7	-1	-41	-28 | -41

16	-26	30	-2
11	-32	45	21
| 45

0	4	-10	-1
-15	-20	21	20
29	22	16	-38
| 16

13	-35	-2	2
-8	-10	-16	9
| -16

-27	-31	29	37
34	17	-40	38
-22	-11	-25	-40
| -25

4	5	-9	-38
12	-4	3	-3
| 3

38	-14	-37	-28 | -37
---
[ 34  -2   4  39 -22 -44] result: 34
[-17 -33   1 -26   5  23  30] result: -17
[ 27 -35 -10 -19 -38   1] result: 27
[ 24  16 -41  -5] result: 24
[-25 -15  38 -12] result: -25
[ 23  23  27  33 -16] result: 23
[ 45 -20   4 -18   4 -16] result: 45
[ 8 43 -9  0] result: 8
[ 41 -15 -20  25   9] result: 41
---
[[-1.19  1.15 -0.34 -1.18]
 [ 0.73  0.94  0.75  0.83]
 [-0.38  1.08  0.11 -0.17]] yields 0.75

[[ 131.7  -70.4   13.8  154.7  -96.7  -33.8]
 [ -81.0  174.2   78.8   55.5 -135.1   15.2]] yields -135.1

[[ 11.557   3.968   2.924   5.585]
 [-20.523  -9.016  -8.513  -8.276]] yields -8.513

[[ 1.924 -1.572  1.284  1.228  0.556  0.738 -0.235]
 [ 0.088 -0.943 -0.794  0.467 -0.503  0.477  0.232]] yields 0.477

[[ -7.6  -6.1 -10.9 -19.3]
 [  1.0 -10.1  -2.4  21.2]
 [-17.3  -4.5  -3.2 -10.2]] yields -2.4

[[ 0.412 -1.938 -0.265  1.412 -0.096 -1.815]
 [ 0.509 -2.049 -0.232  1.478  0.035 -1.891]] yields 0.035

[[-0.01 -0.17 -0.20 -0.05 -0.13  0.06]
 [-0.11  0.13  0.15  0.08 -0.04 -0.16]] yields -0.04

[[-16.3   5.1 -20.3  -7.9  -1.4  12.5  -7.6]
 [ 10.4   0.7   9.9  -9.9   7.4 -12.4   9.8]] yields -12.4

[[-0.083 -0.114 -0.182 -0.122]
 [-0.059  0.070  0.062 -0.153]
 [-0.104 -0.084  0.034  0.116]] yields 0.062

[[-151.2  -24.2  -21.8  199.8]
 [-118.5   16.6  -39.5 -151.7]] yields -39.5
---
4357  6641  3264  5584  4869  3067
6221  4912  4192  7248  9661  3931
2802  6725  2397  4629  8375  2348
==> 4192

 41    8  -17    2  -23    6  -11
 17   -2   -5   -4  -19   20   -6
-37  -40   31  -43    6   17    6
==> -5

-207   -75  -205   580    66  -475   -58
-321  -223    -9   417   181  -328  -561
 497   125  -167     2    57   -77   301
==> -9

-35   -2   35   10  -30  -41  -42
-42  -42  -43  -42  -40  -25   20
 35   14  -26  -40  -43  -42  -42
==> -43

370  572  441  474  311  406  569
485   50  417  267  558  356    7
461  377  767  512  363    9  219
==> 417

62  36  78  54
96  43  75  11
77  33  61  28
==> 75

478  388  433  529  425  503  445
407  419  441  671  403  616  298
452  412  204   36  334  218  980
==> 441

5  5  5  5  5  5  6
5  5  6  5  5  6  5
3  5  0  5  6  8  4
==> 6

 10    4   26  -19
-15   -5    6  -33
 12  -17  -21  -18
==> 6
---
63,41,235,160,159,199
141,120,87,46,30,114
134,113,86,24,24,146
-> 134

-7,-21,-1,9
-36,-3,7,30
-15,-5,-5,-1
-> -15

9332,3947,1744,8253,3557,8672
1696,6055,7302,3097,6124,1732
5810,5028,4554,5451,4536,5641
-> 5810

672,270,-164,3,-673,-21
-6,-12,-483,-152,-452,-32
-406,-377,79,-231,83,-339
-> -406

306,45,519,940
307,63,602,945
307,461,772,109
-> 307

6634,7954,4419,7294,6803,3242,6591
4734,3609,7449,6573,4039,6545,2038
8774,9544,6291,7921,4863,4383,3514
-> 8774

3999,2877,3550,4077,3755
8391,2502,2186,2079,1558
2808,8182,8975,8080,9626
-> 2808

6036,2554,5648,6039,9586,5698,7415
3804,5641,5649,4084,5641,7203,7415
1215,5824,5649,2116,6033,7552,7415
-> 1215

66,13,54,67,68,58,40
6,19,50,33,24,44,59
89,67,47,72,62,48,72
-> 89
---
112.4,144.4,92.6,-92.0 >> 112.4, -92.0

-104.7,113.3,32.6,24.0 >> -104.7, 24.0

-0.626,1.214,0.796,0.360,0.910,1.100
0.530,0.120,-1.226,1.178,0.089,-0.182
0.412,1.115,-0.133,1.980,0.508,1.497
>> -0.626, 1.497

-2.937,-4.392,12.577,-2.937,6.355,-15.500
-5.863,13.693,-13.497,-5.863,-14.784,5.162
>> -2.937, 5.162

183.262,45.102,-184.343,-155.311,-175.183,166.870 >> 183.262, 166.870

-0.03,-0.16,0.12,-0.13 >> -0.03, -0.13
---
[4, 24, 20, 71, 98] -> 4
[10, 246, 74, 171, 131, 78] -> 246
[[20, 88, 47, 48, 61, 98, 88], [89, 80, 72, 87, 28, 86, 60]] -> 72
[2, 9, -17, 27, -31, -12, -9] -> -17
[-19, 10, -9, -28, 25, 4] -> 10
[11, 57, 80, 56, 27, 21] -> 57
[[55, 58, 40, 57, 95], [62, 41, 61, 63, 47], [19, 38, 58, 49, 67]] -> 19
[99, 21, 20, 56, 18, 67] -> 21
---
[ 3 11  1 43 -3] >> -3, 3

[-28 -37 -13  18  25] >> 25, -28

[[ -3 -10  19  -7 -15 -16  12]
 [  3  -4  31  37 -10  39   8]
 [  4   0 -17  -2 -15   9  10]] >> 12, 4

[-42  13   3 -13 -40] >> -40, -42

[ 39  12 -32  -4  -9  18] >> 18, 39

[[ -1 -34 -22 -16 -40 -34]
 [-15  -1 -15  -6  21 -33]
 [ 17  34  37  37 -22 -21]] >> -34, 17

[[ -3  -4  -6  -3 -34]
 [  3  -2  -6   0  44]] >> -34, 3

[ 36  -2   8 -22  27 -39  41] >> 41, 36

[ -1 -17   8  34   3] >> 3, -1
---
[-41 -20  12 -29 -13  40  29] value -41
[-28 -21 -38  27  -7  -1 -33] value -28
[-22   3   3 -44 -14  -7  37] value -22
[ 36 -13  23  17  35  28] value 36
[-20  10 -24  42] value -20
[-27   7 -39 -22  14  -8  24] value -27
[-14  43 -13  -4  38] value -14
